Look-ups in named tables: a row name and a column name give one cell, copied from the table.

nutelug =
|  | kal | mamor | bunip | videb | sepenod | sanupaf | bel |
|---|---|---|---|---|---|---|---|
| dudizom | 170 | 196 | 127 | 102 | 87 | 118 | 53 |
| duveg | 133 | 136 | 134 | 133 | 133 | 132 | 137 |
| musapep | 76 | 115 | 180 | 201 | 83 | 111 | 134 |
| zat | 99 | 5 | 62 | 172 | 73 | 121 | 3 |
| dab | 130 | 131 | 131 | 131 | 134 | 135 | 130 |
| mugu | 134 | 131 | 131 | 133 | 132 | 132 | 132 |
| tamotif | 130 | 132 | 133 | 130 | 135 | 135 | 133 |

What is the bunip of musapep in nutelug? 180
What is the mamor of musapep in nutelug? 115
What is the mamor of dab in nutelug? 131
What is the mamor of duveg in nutelug? 136
What is the sanupaf of tamotif in nutelug? 135
What is the videb of zat in nutelug? 172
Row with the largest videb: musapep

feli.tsv
	zuva	lut	roke	rigul	sidaku	lum	resesu	veva	suku	bul
zemelo	5.703	5.126	4.604	-1.243	-1.070	0.952	-1.115	8.770	0.905	1.766
fozet	6.483	7.638	-0.035	-5.259	6.286	-4.205	0.098	8.024	9.452	1.976
durel	-4.838	8.668	-5.697	0.309	1.797	2.836	-0.992	-4.706	1.046	-4.716
kitavat	-2.806	-6.666	8.448	8.711	7.347	3.665	8.339	8.734	8.785	3.243
zezovo	8.234	1.492	3.675	2.283	7.021	-3.800	-2.143	-4.074	-0.280	-1.131
sevo	8.533	7.886	7.165	-6.105	1.990	8.012	-2.194	5.354	-5.794	-2.970
sodo	-4.327	-5.760	5.888	2.287	-2.836	6.228	5.233	-1.254	1.418	9.031
fivabi	-3.814	-4.986	7.542	4.998	6.653	0.791	4.993	8.637	-2.507	2.007
vus	1.922	-6.828	-0.491	6.964	-3.917	6.094	-0.592	-2.457	8.222	8.871
fekemo	-1.273	8.497	1.133	1.342	-0.366	3.855	8.482	-0.963	7.469	-1.428
vuv	4.264	1.775	6.199	-0.915	9.052	-3.959	3.539	4.414	-0.976	-5.676
posip	6.266	7.578	-6.276	-0.591	-6.593	-3.190	5.954	7.070	-6.633	-6.437
lopon	9.082	-5.998	-5.146	3.435	7.921	1.048	7.420	-4.040	5.611	-5.655
siz	-3.406	8.449	3.100	5.688	1.507	5.054	4.299	-6.735	-0.434	5.399

What is the suku of posip in feli?
-6.633
What is the resesu of kitavat in feli?
8.339
What is the bul of durel in feli?
-4.716
What is the sidaku of vus in feli?
-3.917
What is the suku of zemelo in feli?
0.905
What is the suku of fozet in feli?
9.452
What is the veva of fivabi in feli?
8.637

zem
|  | zimer | roli |
|---|---|---|
| lub | 5702 | -3155 |
| lovefi | 3173 | -7075 |
| nok | 3214 | -6089 |
| nir | 3150 | -3163 |
| luziru | 4892 | 63 |
| penurab | -466 | -4329 |

What is the roli of lub in zem?
-3155
What is the roli of nir in zem?
-3163
What is the zimer of nir in zem?
3150
What is the zimer of lub in zem?
5702
What is the zimer of penurab in zem?
-466
What is the zimer of luziru in zem?
4892
What is the zimer of lovefi in zem?
3173
What is the roli of penurab in zem?
-4329
What is the roli of lovefi in zem?
-7075
What is the zimer of nok in zem?
3214
What is the roli of luziru in zem?
63
What is the roli of nok in zem?
-6089
Which row has the largest zimer? lub

vonuduz
         vemelam   muni
sobuk      -5389  -1000
fomogu      7931   1279
tet         2732   6321
zakepog    -7429   2533
tob        -1796  -3514
momiku      6421  -9178
ravafo      5078  -1320

sobuk, muni -> -1000
tet, vemelam -> 2732
fomogu, vemelam -> 7931
zakepog, vemelam -> -7429
tet, muni -> 6321
tob, vemelam -> -1796
sobuk, vemelam -> -5389
ravafo, muni -> -1320
momiku, vemelam -> 6421

zaf =
|  | vimuk | paguz | meba | zud | zitel | papedi | zoka |
|---|---|---|---|---|---|---|---|
| mig | 125 | 141 | 88 | 53 | 85 | 98 | 136 |
| vok | 125 | 155 | 152 | 53 | 85 | 98 | 136 |
| makabo | 125 | 155 | 199 | 53 | 85 | 98 | 136 |
| kitab | 22 | 155 | 108 | 53 | 85 | 155 | 136 |
| girabe | 140 | 174 | 93 | 53 | 85 | 98 | 136 |
| piro | 20 | 155 | 99 | 53 | 85 | 154 | 137 |
| limiso | 125 | 155 | 129 | 53 | 85 | 98 | 136 |
| rulu | 125 | 155 | 22 | 53 | 85 | 98 | 152 |
| mon | 125 | 155 | 180 | 53 | 85 | 98 | 136 |
| muf | 125 | 155 | 141 | 53 | 85 | 98 | 154 |
| difufa | 125 | 155 | 123 | 53 | 85 | 98 | 136 |
| kago | 125 | 75 | 122 | 69 | 85 | 169 | 94 |
| gakisu | 24 | 155 | 72 | 53 | 85 | 153 | 136 |
| gal | 125 | 155 | 231 | 53 | 85 | 98 | 136 |

What is the vimuk of gakisu in zaf? 24
What is the vimuk of kago in zaf? 125
What is the paguz of gal in zaf? 155
What is the paguz of makabo in zaf? 155
What is the zud of kitab in zaf? 53
What is the vimuk of mig in zaf? 125
What is the zoka of piro in zaf? 137
What is the zitel of gakisu in zaf? 85
What is the vimuk of muf in zaf? 125
What is the zoka of gakisu in zaf? 136
What is the papedi of kitab in zaf? 155
What is the paguz of difufa in zaf? 155
What is the papedi of kago in zaf? 169
What is the zitel of kitab in zaf? 85

vidile:
         mak  tipozet  kileve  pipadu  gub  likuf  mimaro
fus      369      398     351     654  309    626     362
tem      391      881     442     491  827     80     953
zom      313      406     287     702  303    616     383
zimegis  831      297     820     131  409    539     321
kezoz    782      282     795     163  407    586     306
neno     743      265     763     210  374    573     259
gamamar  350      806     371     540  747    177     841
vatasal  232      442     242     769  316    613     390
bifo     338      822     368     564  722    176     819
gos      821      290     814     142  428    539     344
vosod    478      486     464     477  477    458     466
non      312      836     326     582  674    225     808

What is the mak of kezoz in vidile? 782
What is the kileve of kezoz in vidile? 795
What is the pipadu of gos in vidile? 142
What is the mimaro of gos in vidile? 344
What is the gub of bifo in vidile? 722
What is the likuf of non in vidile? 225
What is the tipozet of zom in vidile? 406
What is the tipozet of neno in vidile? 265
What is the kileve of gos in vidile? 814
What is the kileve of fus in vidile? 351
What is the gub of fus in vidile? 309
What is the likuf of bifo in vidile? 176
What is the mak of vosod in vidile? 478
What is the tipozet of tem in vidile? 881
What is the mak of gamamar in vidile? 350
What is the pipadu of tem in vidile? 491
What is the mimaro of fus in vidile? 362
What is the pipadu of gamamar in vidile? 540

tev
|  | zis | fakiro | fadizat | lok | gelove |
|---|---|---|---|---|---|
| dite | 5.404 | 4.571 | 3.632 | 0.461 | 2.556 |
| vob | 2.932 | 5.003 | 5.531 | 6.607 | 5.272 |
| renugeg | 3.221 | 6.377 | 4.388 | 6.499 | 4.473 |
| megufi | 3.467 | 7.877 | 3.838 | 3.879 | 2.963 |

gelove of renugeg: 4.473
lok of dite: 0.461
zis of renugeg: 3.221
zis of vob: 2.932
fadizat of megufi: 3.838
gelove of vob: 5.272

mepaz:
	mez	kaz	rodogid	mik	sop	gir	demolit	nek	derebat	dov
lamu	-23.78	-44.61	17.39	69.49	5.56	44.81	44.06	73.23	-65.40	64.07
rukud	-75.88	22.72	-15.59	31.34	-97.38	47.58	79.47	31.49	-55.97	69.57
vaza	-16.61	49.10	-21.80	-76.87	-74.99	-62.82	-74.90	-5.94	-13.97	-67.44
nivof	-0.05	-96.01	60.10	-9.15	-3.58	-92.39	-69.63	-5.15	-18.83	-36.74
kubupa	72.19	25.70	42.67	-30.70	50.47	-79.84	16.24	73.84	61.36	75.05
nibota	21.56	-54.78	-76.50	38.99	19.21	-88.24	-81.21	-38.66	20.40	-64.89
sedenad	80.11	9.27	-98.52	-79.32	63.22	-36.36	-56.37	81.71	27.52	54.04
libitup	55.14	62.56	-49.26	-55.90	-77.15	-95.40	1.24	-88.58	-87.13	-69.46
ziv	70.30	-53.85	74.64	-40.60	-30.66	-52.65	-82.81	-76.78	-15.81	-34.13
bigonik	63.68	-50.40	-85.43	0.34	-72.53	-97.33	20.50	-97.85	-69.53	-60.50
zavo	12.86	40.80	-84.53	28.80	-32.36	63.51	10.77	-77.63	62.23	-43.16

mik of nivof = -9.15
kaz of ziv = -53.85
dov of libitup = -69.46
rodogid of nivof = 60.10
rodogid of libitup = -49.26
dov of vaza = -67.44
derebat of nibota = 20.40
dov of sedenad = 54.04
dov of lamu = 64.07
gir of vaza = -62.82
kaz of kubupa = 25.70
kaz of nivof = -96.01
demolit of libitup = 1.24
nek of ziv = -76.78
nek of bigonik = -97.85
nek of vaza = -5.94
rodogid of nibota = -76.50
rodogid of rukud = -15.59
mik of bigonik = 0.34
gir of sedenad = -36.36

